In the data rows, 128 means zero.
What is the hidden score of each row? Scores go from 0 to 12, and 6 is about the middle.
np.array([156, 148, 180, 159, 171, 143, 102, 116]) 2
np.array([102, 114, 97, 109, 87, 83, 184, 168]) 11
np.array([199, 149, 171, 138, 120, 95, 104, 116]) 1
np.array([106, 112, 94, 109, 89, 91, 156, 142]) 10
np.array([200, 167, 208, 168, 174, 132, 104, 115]) 0
np.array([118, 128, 129, 133, 160, 172, 106, 114]) 6
np.array([108, 123, 121, 129, 154, 185, 114, 118]) 7
np.array([220, 157, 178, 142, 122, 95, 106, 114]) 0
np.array([106, 116, 99, 111, 99, 115, 139, 130]) 9
np.array([105, 115, 96, 108, 86, 88, 161, 147]) 10
np.array([105, 115, 95, 109, 87, 90, 171, 152]) 10
np.array([200, 149, 165, 139, 116, 93, 102, 116]) 1
np.array([104, 114, 103, 114, 112, 135, 124, 126]) 8
np.array([154, 119, 132, 133, 152, 192, 98, 121]) 4
np.array([155, 152, 190, 172, 213, 193, 105, 115]) 2
np.array([108, 114, 97, 109, 94, 103, 128, 128]) 8
np.array([128, 131, 145, 141, 164, 164, 105, 116]) 5
np.array([103, 116, 98, 110, 100, 112, 122, 123]) 8
np.array([101, 112, 98, 109, 85, 83, 159, 150]) 10
np.array([99, 114, 100, 112, 105, 127, 145, 132]) 9
np.array([103, 113, 97, 107, 86, 82, 172, 154]) 10
np.array([137, 141, 158, 146, 165, 147, 103, 112]) 4
np.array([101, 113, 93, 107, 88, 87, 184, 162]) 11
np.array([105, 115, 96, 108, 88, 84, 161, 149]) 10
np.array([115, 122, 126, 132, 152, 167, 108, 117]) 6
np.array([114, 143, 145, 146, 193, 165, 101, 98]) 4
np.array([153, 146, 173, 156, 175, 149, 103, 115]) 3
np.array([197, 148, 166, 136, 116, 92, 104, 115]) 1
np.array([133, 138, 161, 156, 201, 204, 106, 113]) 4
np.array([112, 119, 111, 122, 138, 168, 119, 121]) 7
np.array([149, 148, 173, 158, 179, 157, 104, 115]) 3
np.array([102, 114, 95, 107, 87, 89, 170, 154]) 10
np.array([118, 128, 132, 133, 155, 163, 105, 113]) 5
np.array([107, 113, 95, 109, 87, 84, 172, 156]) 10
np.array([114, 127, 125, 134, 152, 168, 107, 117]) 6
np.array([108, 116, 98, 110, 103, 128, 143, 134]) 9
np.array([180, 155, 187, 159, 159, 124, 103, 113]) 1
np.array([106, 119, 111, 121, 135, 163, 115, 121]) 7
np.array([103, 115, 96, 109, 84, 81, 191, 168]) 11
np.array([102, 113, 98, 110, 91, 99, 172, 151]) 10
np.array([102, 117, 98, 113, 99, 120, 149, 138]) 9
np.array([120, 131, 139, 140, 168, 169, 106, 118]) 5
np.array([150, 144, 166, 149, 157, 134, 104, 115]) 3
np.array([101, 104, 105, 129, 87, 110, 164, 148]) 10
np.array([109, 114, 97, 112, 96, 112, 136, 129]) 8
np.array([141, 142, 165, 154, 178, 162, 104, 114]) 3
np.array([176, 154, 187, 164, 170, 138, 106, 115]) 1
np.array([112, 127, 127, 134, 155, 166, 107, 115]) 6
np.array([99, 114, 99, 107, 85, 83, 193, 167]) 12
np.array([140, 157, 178, 143, 178, 123, 111, 108]) 3
np.array([112, 123, 117, 126, 141, 157, 109, 119]) 6
np.array([184, 161, 208, 176, 193, 156, 104, 116]) 0
np.array([188, 156, 157, 124, 129, 90, 110, 106]) 2
np.array([207, 148, 166, 136, 113, 94, 103, 115]) 1
np.array([103, 115, 100, 111, 102, 121, 131, 128]) 8
np.array([106, 115, 95, 106, 84, 80, 186, 166]) 11
np.array([191, 161, 204, 169, 174, 139, 104, 116]) 0
np.array([186, 159, 161, 139, 129, 87, 83, 115]) 1
np.array([103, 116, 97, 105, 88, 84, 194, 164]) 11
np.array([130, 135, 148, 142, 163, 154, 103, 114]) 4
np.array([110, 113, 98, 111, 97, 109, 151, 137]) 9
np.array([102, 115, 96, 109, 88, 86, 169, 150]) 10
np.array([116, 127, 131, 137, 171, 198, 111, 117]) 6
